Each row of this table is followed by its label. One hidden rule gives the labels. It looks at one to three of the table's principal directions, none of them among the few with the most spread.
np.array([-48, -1, 45, -25, -15, 46, 78, -34, -58, -90, 53, 30, -45, 13, 54, -95, 25, -26, -41, -13, -19, -89, 54, -23, 33, -48, 39, -34, -27, 45, 88, -17, -16, 24, -53, 12, -26, 14, 66, 29, -95, 76, -4, 43, 58, 17, -30, -18]) 0
np.array([34, -26, -59, 38, -57, 49, 3, -31, 9, 41, -61, 21, 5, 7, 6, 44, -40, 50, -1, 43, 17, 69, -44, 0, -5, -9, -74, 35, 46, -20, -68, -68, 39, -1, 1, 0, 5, 19, -16, -33, 6, -10, 9, -17, -2, -16, -2, 31]) 4
np.array([9, -11, 25, -15, -32, 52, 69, 7, 20, 8, -15, 65, -37, 25, 94, -94, -7, -58, -4, 7, -20, 0, -5, 15, 42, -41, 22, -15, -49, 51, 64, -22, 4, -31, -39, 21, 26, 10, 48, -28, -15, 71, 22, -29, 23, 13, -52, -24]) 1
np.array([26, 47, 50, -27, -11, 47, 54, 13, -50, 13, -34, 30, -22, -7, 34, -108, 18, -18, -18, 13, 4, -61, 10, 22, 25, 10, -18, -23, 29, -8, 30, -20, 24, 4, -34, -29, -20, 40, 48, -5, -30, 51, -39, 3, 32, 42, -4, -36]) 3
np.array([-42, 7, -58, 44, 10, -68, 5, -25, 31, -76, 73, -70, 4, -20, -55, 99, 19, 65, -40, -42, 25, 31, 11, -87, -26, -38, -2, 14, -16, -37, -43, 42, -17, 25, 40, 57, -11, -43, -74, 55, -4, -95, 56, 19, -69, -50, 45, 28]) 4
np.array([17, -12, -12, 43, -11, 15, -90, -40, 12, 55, -37, -6, -5, 30, -45, 60, -35, -22, 81, 31, 2, -18, 15, 74, -7, 63, 28, 47, -3, -10, -37, -23, 15, 17, -38, -5, -2, -11, 38, -36, 13, 21, -13, 22, -10, -33, 40, 34]) 1
np.array([1, 16, -10, -35, 30, -34, 24, 26, 16, 8, 35, 1, 48, -34, 15, 7, -11, 48, -39, -23, -1, 17, -7, -37, -32, -40, -71, -18, 62, -9, -22, 9, 2, -45, 92, -5, 0, -3, -56, 25, 51, -95, -31, -30, -32, 41, -33, -11]) 5
np.array([-35, 8, -40, -7, 43, -71, -1, 4, 18, -49, 76, -69, 32, -32, -49, 95, 12, 75, -51, -42, 27, 12, 13, -82, -50, -40, -48, -12, 34, -26, -48, 39, -22, -16, 84, 15, -16, -23, -87, 56, 32, -122, 19, 3, -68, -2, 19, 9]) 0
np.array([-17, 31, 16, -30, 17, 20, 37, 21, -31, -2, -14, 41, -18, -18, 46, -78, 26, 5, -55, 10, -39, -29, 27, 20, -3, -7, -2, -30, 28, 0, 25, 31, 7, 3, 8, -27, -16, -1, 18, 9, -10, 38, -54, 14, 16, 60, -29, -34]) 1
np.array([-42, 46, 68, -75, 36, -63, 85, 43, -13, -77, 90, -10, 9, -28, 62, -113, 59, -40, -65, -70, -43, -62, 19, -63, 11, -41, 38, -80, -30, 25, 105, 74, -37, -15, 50, 0, -24, -14, -2, 57, -17, -24, -13, -2, 7, 52, -55, -57]) 2
np.array([46, 1, -5, 58, -49, 46, -14, -18, -12, 48, -100, 40, -47, 24, -27, -60, 11, -45, 27, 45, -29, 32, -26, 80, 50, 54, 44, 34, -55, -30, -16, -14, 41, 44, -99, -23, 37, 15, 65, -38, -41, 127, 11, 13, 36, -7, 25, -12]) 5
np.array([-17, -36, 2, -22, -12, 26, -27, -26, -6, -5, 39, -16, 6, 10, 26, 51, -36, 9, 25, 11, 22, -44, 12, -26, -25, -23, -19, 2, 30, 37, 3, -50, -21, -8, 9, 13, -33, 2, 1, -5, -8, -18, -19, 11, 7, -25, -20, 37]) 2
np.array([10, -34, 10, -53, -33, 28, 9, 31, 8, 16, 6, -64, -41, 9, 46, 29, 16, -29, -8, 15, 53, -22, -35, -68, -4, -29, -22, -41, -35, 39, 4, -28, -43, -37, -29, -17, -26, 27, -8, -13, -12, 38, 43, -14, -14, -24, -9, -11]) 1
np.array([-23, -19, -50, 6, -6, 63, 12, -20, -6, 9, 12, 57, -39, -33, 45, -23, 6, 34, -60, 47, -24, -34, 15, -9, -25, -58, -19, 7, 35, -23, -23, -8, 8, 19, -18, -10, 9, -25, -5, 4, -41, 71, -31, 23, -13, 9, -30, 3]) 5
np.array([-25, 28, 20, -5, 18, -25, -7, -3, -25, -24, 22, -14, -11, -11, -32, -11, 28, -6, -14, -13, -16, -47, 25, 4, 2, 18, 35, -2, -2, -18, 16, 30, 0, 33, 5, -1, -9, -9, -2, 27, -19, -7, -27, 36, 5, 11, 19, -19]) 3
np.array([-44, 23, 34, -54, -7, -13, 59, 30, -7, -41, 42, -25, -49, -4, 68, -33, 35, -14, -65, -24, -12, -43, 20, -57, 2, -46, 17, -45, -26, 41, 52, 30, -29, -5, 28, 32, -37, -6, -15, 36, -13, -11, -21, 20, -7, 28, -33, -35]) 2
np.array([53, -9, -15, 39, -9, 2, -42, -11, 22, 56, -51, 3, 38, 19, -53, 35, -33, -7, 75, 9, 31, 51, -25, 51, 15, 51, -16, 39, 2, -23, -42, -32, 27, -22, -24, -17, 35, 15, 19, -41, 31, -13, 30, -32, -5, -25, 43, 18]) 0
np.array([-36, 2, -19, 16, -5, 7, 30, -30, -23, -46, 27, 29, -14, -14, 2, -23, 11, 34, -53, -3, -35, -8, 28, -12, 1, -38, 3, 7, 9, -10, 2, 4, 9, 33, 7, 16, -1, -17, -1, 35, -43, 12, -26, 37, 15, 19, -14, -1]) 3
np.array([38, 8, -9, -8, -14, 65, 54, 12, 7, 52, -48, 82, -2, -10, 70, -72, -26, 16, -27, 34, -7, 20, -16, 25, 3, -37, -67, -1, 52, 0, -11, -40, 36, -35, 6, -11, 20, 23, 9, -30, 20, 25, -23, -41, 4, 41, -48, -13]) 0
np.array([-8, -15, 5, 1, -40, 60, 18, -22, -6, -3, 0, 11, -51, 20, 50, -29, 1, -33, 10, 21, 14, -44, 19, -1, 22, -17, 29, 2, -35, 26, 27, -29, -7, 3, -73, 13, -11, 1, 55, -16, -52, 79, 11, 16, 10, -26, 3, 4]) 2
np.array([7, -23, -5, -1, 5, 38, -14, -1, 15, 34, -11, 54, 5, 3, 40, -22, -21, -19, 26, 24, -11, -5, 4, 38, -1, -5, 7, 8, 6, 16, 13, -16, 2, -17, -17, -10, 20, -9, 26, -34, 7, 41, -8, -16, 12, -1, -23, 9]) 0
np.array([-25, -14, 10, -55, 24, -17, 25, 18, -9, -36, 67, -35, 12, -23, 24, 30, 9, 33, -48, -22, 20, -35, 6, -73, -33, -60, -55, -48, 29, 30, 7, -11, -40, -29, 61, -10, -32, 9, -46, 32, 8, -52, 4, 2, -8, 21, -35, -8]) 0
np.array([-4, -9, -46, -8, -7, 17, -28, 4, -3, 26, 1, -31, -4, -33, 10, 58, 5, 57, -29, 29, 25, -7, -6, -39, -44, -15, -53, -3, 54, -28, -61, -6, -10, 0, 16, -26, -35, -14, -32, 4, 0, -8, -25, 14, -34, -9, 11, 19]) 2
np.array([-14, -31, -32, 25, -7, -39, -35, -33, 4, -35, 32, -56, 25, 7, -70, 91, -10, 30, 12, -19, 15, 33, -9, -36, -11, 1, -8, 20, -10, -10, -38, -9, -9, 10, 15, 12, 1, -5, -29, 23, -8, -50, 30, 14, -11, -34, 26, 30]) 5
np.array([-30, 32, 20, 12, 32, -13, -2, -29, -29, -25, 12, 48, 3, 1, -27, -47, 2, -7, -11, -7, -61, -47, 47, 57, 1, 21, 40, 13, 21, -14, 29, 29, 26, 38, 17, 5, 8, -14, 19, 21, -9, -3, -53, 35, 21, 40, -10, -14]) 0
np.array([-44, 5, 1, 16, 7, -47, 17, -21, 24, -65, 57, -30, -21, 22, -18, 17, 14, -25, -8, -44, -15, -9, 29, -25, 12, -16, 63, 2, -68, 15, 33, 43, -15, 9, 0, 54, 8, -29, -5, 34, -12, -27, 41, 16, -28, -20, 12, -4]) 1
np.array([13, 20, 43, -76, 41, 14, 15, 48, 9, 51, 12, 41, 42, -19, 75, -50, -17, -26, 16, 1, 7, -55, -1, 15, -21, -1, -32, -36, 69, 20, 45, 0, -3, -62, 56, -32, -6, 10, -5, -30, 59, -43, -43, -51, -4, 40, -45, -25]) 1
np.array([14, 10, 6, 1, -12, -9, 2, 5, -14, -5, -18, -47, -28, 6, -34, 17, 17, 4, -21, 2, 14, 1, -13, -19, 0, 6, -16, -9, -16, -7, -27, -2, -1, 11, -11, -6, -15, 24, -12, 16, -6, 8, 15, 12, -10, 4, 16, -11]) 0
np.array([20, 24, 31, -13, -38, 14, 28, 25, -22, 8, -40, -47, -74, 10, 2, -37, 45, -34, -32, 11, 13, -21, -17, -17, 28, 8, 12, -24, -56, 2, 2, 2, -5, 17, -54, -9, -20, 31, 18, 9, -34, 70, 13, 21, 2, 8, 18, -40]) 3
np.array([31, -8, -15, 25, -43, 47, 22, -5, 4, 35, -65, 55, -7, 11, 33, -39, -19, 1, 7, 29, -10, 56, -26, 34, 28, 2, -16, 22, 1, 0, -8, -37, 32, 0, -28, 3, 21, 14, 26, -35, -6, 42, -3, -19, 29, 4, -13, 4]) 2
np.array([21, -34, -27, 57, -55, 87, 9, -53, -20, 16, -68, 85, -17, 25, 11, -36, -33, -4, 26, 52, -15, 35, -17, 56, 36, 8, 6, 47, 3, -5, -3, -68, 45, 37, -73, 5, 34, 18, 51, -47, -50, 88, 8, 3, 61, -22, -6, 25]) 2
np.array([19, -7, 24, -1, -15, -22, -35, -3, -8, 14, -15, -48, -7, 23, -55, 44, -12, -16, 25, -3, 9, 4, -18, 5, 7, 24, -3, 12, -22, 12, -20, -27, 1, 7, 4, 7, -1, 29, -10, 8, 11, -19, -4, 12, 9, -4, 12, -2]) 3
np.array([28, -36, -44, 87, -31, 33, -63, -57, 1, 26, -67, 31, 4, 32, -69, 46, -42, 9, 65, 40, -4, 63, -15, 70, 16, 50, 19, 73, -10, -25, -52, -42, 38, 44, -62, 9, 36, 2, 30, -38, -17, 47, 18, 10, 26, -47, 38, 50]) 1
np.array([46, -20, 6, -7, -20, 58, -55, 25, 18, 96, -72, 16, -20, 14, 43, 10, -29, -35, 59, 58, 23, -2, -29, 49, -8, 37, -5, 11, 9, 17, -17, -36, -1, -14, -41, -22, -7, 13, 24, -68, 31, 62, -13, -24, 3, -22, -4, 19]) 4
np.array([-8, -19, -18, -22, 8, -20, -14, -9, 14, -12, 61, -62, 30, -9, -20, 82, -8, 24, 12, -20, 56, -26, -2, -63, -28, -21, -41, -10, 24, -4, -24, -20, -24, -36, 30, -7, -17, 2, -33, 12, 10, -73, 35, -9, -39, -30, 23, 14]) 5
np.array([18, 47, -8, 2, 59, -33, -51, 37, 13, 71, -38, 58, 74, -40, -8, -24, -19, 30, 21, 9, -41, 33, 1, 75, -34, 58, -10, 25, 92, -53, -26, 57, 36, -2, 73, -23, 15, -33, -26, -16, 79, -64, -97, -29, -15, 41, -5, 6]) 2
np.array([-26, 17, 48, -47, 33, 11, 81, 13, -30, -59, 46, 67, 36, -13, 70, -98, 1, -4, -26, -29, -17, -39, 23, -13, 11, -38, -4, -42, 39, 33, 91, 1, -6, -15, 35, 4, -7, 12, 12, 8, -10, -23, -15, -21, 51, 38, -56, -17]) 4
np.array([2, 18, -17, 7, 45, -10, -31, 15, 28, 51, -15, 61, 39, -19, 6, 4, -33, 26, 11, 11, -29, 22, 15, 58, -29, 11, -16, 28, 62, -18, -22, 22, 25, -14, 62, 6, 25, -28, -27, -15, 70, -55, -59, -21, -21, 30, -17, 7]) 5
np.array([3, 2, 17, -4, -41, 45, 11, -12, 11, 25, -14, -5, -78, 33, 39, -23, -4, -53, 6, 22, 3, -51, 14, 12, 20, -12, 32, 8, -50, 30, 14, -21, 4, -4, -58, 31, -4, 7, 40, -11, -21, 66, -2, 14, -18, -9, -3, -14]) 3
np.array([-22, -15, -47, 73, 47, -58, -113, -52, 8, -23, 38, -37, 57, -8, -127, 127, -27, 57, 63, -12, 16, 15, 31, 23, -39, 49, 22, 64, 28, -49, -66, 15, -1, 49, 21, 18, 5, -42, -35, 16, 16, -80, 4, 36, -24, -60, 74, 68]) 2
np.array([-15, -2, -30, 21, 7, 7, -42, -10, 16, 42, -26, 45, -5, -3, 4, 21, -25, 22, -4, 27, -48, 20, 19, 54, -22, 7, 6, 36, 30, -8, -31, 12, 23, 15, 30, 15, 13, -32, -11, -7, 30, -5, -67, 17, -10, 22, -16, 12]) 3
np.array([19, -6, -8, 4, -60, -8, 13, -11, -28, -19, -30, -89, -29, 18, -42, 57, 10, 26, -30, 1, 31, 35, -43, -62, 7, 2, -49, -8, -14, -3, -48, -38, 2, 18, -8, 0, -38, 46, -25, 21, -25, -15, 28, 18, 1, -11, 20, 2]) 4
np.array([-9, 36, -2, -2, 15, -32, -19, 9, -4, 9, 9, -36, -1, -17, -35, 29, 14, 26, -12, -11, 10, -18, 21, -3, -14, 17, -7, 9, 22, -30, -30, 26, 6, 7, 27, 3, -15, -12, -22, 26, 15, -49, -37, 21, -31, 12, 37, -10]) 3
np.array([-6, 6, -3, -2, -25, 40, 40, -7, -49, -27, -13, 11, -22, -20, 22, -50, 33, 24, -45, 15, 2, -16, 4, -21, 14, -13, -14, -19, 13, -15, 6, -13, 2, 28, -38, -29, -25, 13, 27, 10, -65, 62, -10, 28, 36, 11, 5, -10]) 2
np.array([-52, 3, 12, -30, 50, -79, -25, 19, 18, -50, 91, -68, 19, -10, -31, 57, 26, -7, 0, -54, 10, -30, 30, -49, -21, -5, 47, -19, -31, 11, 26, 64, -48, -11, 42, 20, -9, -36, -37, 44, 15, -71, 12, 13, -36, -17, 20, -4]) 2
np.array([-5, 34, 27, -4, 47, -8, 31, 31, 16, 4, 6, 77, 5, -19, 37, -86, 8, -15, -13, -13, -38, -6, 27, 45, 10, -15, 28, -5, -2, 4, 44, 40, 6, -7, 21, 15, 32, -22, 6, 1, 27, 6, -25, -16, 7, 38, -28, -26]) 3
np.array([-65, 33, 12, -50, -7, -44, 84, 24, -17, -90, 68, -69, -64, -15, 35, -33, 74, 3, -120, -43, -22, -37, 21, -106, -1, -61, 24, -61, -49, 12, 39, 74, -33, 9, 22, 26, -41, -14, -32, 79, -45, -6, 0, 36, -33, 33, -19, -50]) 1
np.array([-40, 33, 30, -77, 8, 7, 94, 46, -10, -38, 57, -17, -53, -26, 88, -57, 48, 4, -98, -21, 12, -68, 29, -79, -5, -80, -20, -63, -1, 31, 47, 27, -31, -33, 29, 13, -33, 4, -23, 42, -16, -7, -16, 7, -25, 45, -33, -56]) 3
np.array([-18, -8, 7, -24, -24, 15, 39, 10, 1, -37, 32, -69, -81, 12, 21, 5, 45, -29, -42, -5, 39, -47, 9, -70, 10, -44, 18, -36, -76, 26, 14, 7, -39, -10, -58, 10, -21, 10, 8, 23, -48, 61, 60, 20, -32, -21, 16, -25]) 0
np.array([35, 44, -10, 29, 34, -46, -59, 15, 11, 47, -36, -18, 46, -19, -76, 40, -9, 21, 39, 2, 14, 22, -19, 37, -22, 72, -10, 33, 51, -68, -53, 32, 31, 18, 36, -10, 7, -6, -40, -9, 59, -75, -21, -18, -36, -11, 50, 12]) 4
np.array([-40, -21, 20, -34, -33, 25, 79, -6, -30, -77, 41, 6, -25, 8, 73, -56, 20, -5, -49, -20, -8, -9, 13, -61, 28, -61, 12, -38, -35, 55, 67, -14, -28, -2, -21, 20, -24, 9, 29, 25, -67, 41, 9, 14, 48, 8, -41, -9]) 2
np.array([26, -9, 38, 20, 30, -42, -81, -3, -6, 21, -16, -11, 44, 20, -94, 14, -5, -54, 94, -15, -6, 1, -6, 73, 22, 86, 60, 22, -39, -9, 12, 8, -1, 15, -26, -31, 34, 7, 33, -18, 13, 11, 12, 2, 37, -17, 39, 2]) 5
np.array([-22, 37, -4, -15, 37, 10, 20, 4, -25, 3, 2, 67, 22, -34, 29, -52, -6, 44, -49, 11, -47, -24, 30, 27, -29, -10, -26, -2, 91, -25, 3, 25, 29, 12, 58, -9, -8, -14, -17, 14, 17, -30, -87, 6, 4, 59, -36, -9]) 1
np.array([-22, -1, -2, 11, 26, -37, -47, -9, -21, -18, 6, -12, 20, -9, -53, 33, 10, 18, 2, -8, -28, 3, 14, 20, -15, 32, 20, 5, 9, -15, -10, 26, -6, 36, 23, -16, -10, -15, -11, 17, 0, -16, -26, 34, 19, 9, 12, 8]) 1
np.array([-6, -8, -18, -15, 41, -59, -50, 6, 19, 12, 34, -26, 76, -17, -40, 80, -29, 41, 17, -22, -1, 26, -10, -13, -46, 11, -41, 5, 60, -12, -36, 12, -5, -25, 94, -9, -3, -15, -60, 12, 65, -117, -25, -19, -26, 7, -8, 22]) 0
np.array([4, 16, 11, 17, 28, -17, 6, 17, 45, 19, -4, 47, 2, 7, 12, -28, -7, -30, 25, -16, -14, 19, 17, 50, 19, 2, 38, 16, -35, 10, 25, 26, 6, -20, 7, 29, 45, -23, 7, -15, 40, -10, 15, -22, -13, 5, 2, -15]) 5
np.array([37, -19, -23, 33, -50, 65, 8, -27, -1, 48, -72, 59, -17, 18, 28, -24, -38, 14, 4, 45, -20, 46, -17, 49, 15, -7, -42, 28, 17, 7, -35, -64, 39, 1, -26, -3, 12, 20, 33, -33, -5, 54, -21, -5, 27, 16, -26, 14]) 0
Here are more rows. What is the label of each one?
np.array([-50, 1, 22, -56, 44, -81, -34, 32, 4, -42, 87, -72, 32, -25, 13, 60, 13, 22, -19, -45, -10, -27, 19, -67, -50, -18, 4, -41, 13, 33, 19, 50, -61, -6, 91, 13, -60, -35, -55, 49, 32, -90, -42, 19, -19, 7, -28, 15]) >> 2
np.array([33, -15, -6, 30, -18, 32, -30, -13, 12, 39, -38, 16, 2, 19, -2, 12, -35, -6, 53, 23, 20, 22, -6, 38, 9, 19, -5, 32, -2, 6, -22, -38, 12, -6, -38, 8, 10, 7, 29, -33, 8, 26, 4, -14, 6, -26, 14, 30]) >> 2
np.array([22, -30, -36, 50, -14, 45, -47, -55, 8, 49, -39, 79, 50, 17, -12, 20, -71, 21, 70, 33, -14, 35, 6, 83, 1, 27, -19, 64, 55, -10, -32, -60, 45, -2, -7, -1, 31, -6, 36, -47, 14, -6, -33, -11, 28, -11, 0, 47]) >> 3
np.array([22, 43, 31, 51, -13, 0, -26, -16, 8, 42, -72, 42, -44, 38, -23, -70, 3, -74, 46, 12, -61, -6, 21, 116, 44, 75, 90, 36, -64, -11, 20, 31, 41, 39, -60, 14, 25, -12, 71, -23, 2, 74, -25, 22, 11, 15, 21, -20]) >> 1
np.array([7, -20, -8, -44, -11, 8, 6, 31, 13, 27, 3, -24, -5, -10, 48, 17, -5, 15, -32, 10, 8, 13, -24, -43, -25, -38, -52, -28, 16, 25, -20, -11, -21, -40, 32, -14, -20, 8, -26, 2, 22, -6, -15, -18, -20, 19, -40, -3]) >> 5
np.array([-8, 57, 49, -46, 31, -16, 66, 61, 16, 2, 5, 12, -27, -8, 59, -75, 35, -33, -35, -27, 3, -30, 24, 0, 15, -15, 17, -39, -20, 20, 56, 51, -9, -36, 22, 15, 1, 0, -4, 7, 34, -17, -4, -21, -23, 44, -9, -58]) >> 1
np.array([-12, -3, 33, -15, -9, -4, 14, -15, -15, -24, 27, -15, -23, 20, -23, -17, 15, -51, 6, -14, -2, -53, 2, -6, 27, 2, 39, -7, -43, 11, 40, -10, -2, 9, -23, 4, 15, 18, 15, 11, -32, 16, 21, 17, 17, -4, 5, -30]) >> 5
np.array([33, -26, 0, -6, -23, -8, 34, 28, 14, -19, -14, -37, 18, 12, -7, -3, 19, -34, 20, -16, 50, 64, -71, -54, 33, 8, 4, -22, -53, 0, 20, -2, -15, -25, -39, -15, 27, 31, -8, -23, -12, 13, 107, -58, 8, -48, 16, -6]) >> 4
np.array([-27, 45, 7, -47, 21, -46, 75, 53, -5, -46, 29, -20, 2, -39, 46, -35, 44, 36, -98, -32, -15, 15, -12, -78, -19, -41, -29, -53, 27, -7, 21, 62, -13, -5, 79, 11, -30, -6, -68, 45, 19, -67, -15, -14, -23, 43, -36, -34]) >> 4
np.array([-9, -9, 16, -36, -22, 36, 32, -5, -17, -15, 24, -22, -29, 9, 40, -20, 12, -26, -10, 5, 27, -58, 5, -39, 6, -22, -1, -27, -9, 21, 29, -19, -16, -18, -37, -9, -22, 18, 25, -1, -38, 37, 16, 1, -2, -9, -5, -11]) >> 1
np.array([-8, 6, 11, -1, -13, 8, 15, -10, -34, -37, 10, -32, -20, -2, -19, 15, 12, 19, -19, 1, 28, -26, 2, -37, 2, -8, -12, -5, 7, -2, -1, -21, -6, 30, -13, 10, -28, 22, -10, 19, -34, -3, 8, 24, 14, -15, 18, 5]) >> 2
np.array([-20, 23, 26, -3, 66, -113, -17, 10, 2, -55, 65, -38, 64, -10, -96, 19, 12, 6, 1, -71, -26, 16, 12, -10, -6, 16, 25, -3, -13, -15, 11, 61, -9, 2, 72, 11, 25, -12, -43, 59, 33, -102, -2, 0, -8, 22, 8, -13]) >> 5
np.array([45, -27, -29, 34, -15, 64, -65, -30, 26, 104, -59, 83, 36, 11, 11, 4, -71, -11, 88, 56, -6, 14, -12, 98, -3, 40, -14, 62, 54, -17, -34, -58, 46, -17, -23, -17, 40, -6, 40, -72, 31, 25, -40, -30, 8, -16, -3, 36]) >> 3
np.array([-24, 14, 18, -43, 10, -31, 71, 42, -11, -59, 29, -7, 7, -18, 53, -57, 33, 8, -69, -34, -21, 28, -12, -64, 2, -38, -2, -52, -8, 21, 47, 48, -22, -11, 39, 7, -18, -1, -26, 33, -6, -18, 1, -18, 10, 31, -46, -22]) >> 4
np.array([24, -10, -7, -9, -23, 11, 22, 11, 27, 28, -12, -7, -4, 11, 9, -6, -1, -32, 11, 0, 23, 18, -34, -13, 20, -5, -6, 0, -26, -3, -1, -12, 9, -39, -19, -5, 33, 15, 1, -19, 7, 5, 43, -37, -22, -12, 5, -20]) >> 5
np.array([34, -6, -80, 29, -25, 32, 9, 11, 18, 61, -73, 50, 24, -35, 22, 16, -24, 84, -47, 47, -10, 108, -53, -1, -27, -19, -93, 27, 82, -51, -88, -17, 44, -5, 43, -15, 18, -3, -54, -23, 36, -21, -28, -35, -20, 18, -22, 18]) >> 2
np.array([-29, -3, 24, -66, 5, -23, 44, 14, -18, -40, 59, -43, -2, -7, 14, 3, 22, -2, -54, -29, 4, -43, -3, -71, -10, -43, -29, -50, 6, 25, 28, 0, -24, -27, 49, -12, -20, 21, -33, 37, -7, -44, 2, 5, -3, 32, -32, -37]) >> 0
np.array([52, 33, 69, -70, -42, 98, 109, 59, -18, 48, -62, 23, -88, 11, 116, -120, 26, -66, -37, 39, 53, -71, -32, -17, 38, -33, -41, -58, -10, 38, 55, -54, 5, -41, -57, -18, -15, 79, 28, -44, -10, 87, 28, -40, 13, 30, -32, -70]) >> 1
np.array([31, -5, 1, -24, -35, 77, 24, 36, 19, 71, -62, 41, -33, 7, 106, -43, -16, -19, 9, 45, 23, 13, -15, 19, 8, -10, -23, -6, 9, 31, 8, -29, 3, -41, -36, -5, -8, 11, 32, -56, 16, 61, -14, -37, 0, 3, -23, -3]) >> 4
np.array([0, -23, 38, -66, 23, 6, 11, 10, -9, -1, 58, 5, 46, -8, 48, -17, -21, -6, 14, -20, 13, -52, 13, -22, -15, -38, -46, -42, 34, 49, 36, -40, -32, -59, 38, -32, -20, 17, 16, 1, 12, -27, -17, -19, 22, 28, -49, -3]) >> 5
np.array([64, -23, 0, 62, -70, 60, -41, -47, -39, 32, -97, -18, -19, 44, -76, 27, -24, -21, 78, 47, 48, 25, -44, 45, 43, 75, 0, 50, -18, -23, -40, -87, 37, 48, -109, -18, 6, 60, 54, -50, -50, 76, 43, 10, 53, -60, 64, 31]) >> 2
np.array([-21, -20, 28, -37, 34, -29, -6, 15, -2, -22, 38, 2, 27, 0, 7, 18, -15, 4, -6, -20, -18, -4, 5, -11, -19, -23, -11, -22, 12, 44, 27, -4, -25, -14, 63, 6, -4, 5, -32, 14, 32, -48, -16, -3, 23, 24, -47, 0]) >> 0
np.array([30, -12, -15, 39, -9, 49, -51, -28, -3, 69, -70, 75, 7, 11, 2, -9, -47, 8, 40, 51, -38, 16, 5, 98, -6, 32, -16, 41, 41, -5, -35, -41, 37, 16, -14, -18, 11, 0, 37, -43, 19, 46, -54, 7, 29, 18, -17, 26]) >> 0
np.array([-11, -3, -11, 8, -6, 32, 9, -25, -32, -5, -14, 51, 4, -9, 18, -27, -13, 37, -27, 20, -35, -2, 20, 25, -6, -13, -26, 7, 47, -1, -7, -22, 19, 21, 11, -11, -12, 0, 16, 4, -19, 18, -54, 25, 35, 35, -27, 8]) >> 0
np.array([-15, -40, -38, -34, 8, -28, -13, 26, 25, -18, 50, -94, 5, -16, -1, 105, 13, 45, -33, -15, 55, 25, -16, -100, -44, -49, -55, -35, -4, 17, -47, 7, -56, -45, 32, -12, -29, -5, -59, 24, 16, -43, 48, -11, -54, -23, 5, 16]) >> 0
np.array([-9, 7, 20, -22, 19, -48, -13, 36, 10, -14, 11, -36, 20, -2, 5, 13, 11, -13, 9, -25, -1, 22, -14, -22, -8, 20, 25, -19, -14, 14, 23, 43, -25, -3, 29, 9, -17, -10, -23, 7, 27, -36, 0, -14, -3, -8, -4, 5]) >> 4
np.array([33, 13, 48, -2, -31, 55, -10, 13, -11, 54, -73, 31, -46, 31, 43, -63, -5, -70, 50, 37, -2, -32, -4, 68, 34, 49, 44, 6, -29, 25, 37, -23, 12, 13, -70, -3, -8, 22, 65, -51, -8, 90, -19, 1, 37, -4, 2, -10]) >> 4
np.array([-46, 13, 18, 20, 7, -51, -13, -27, -20, -60, 28, -39, -43, 17, -78, 22, 38, -28, -20, -25, -37, -36, 24, 3, 16, 21, 77, 7, -64, -9, 21, 40, -3, 62, -6, 25, 6, -11, -11, 44, -34, 1, 11, 62, 7, -2, 28, -25]) >> 0
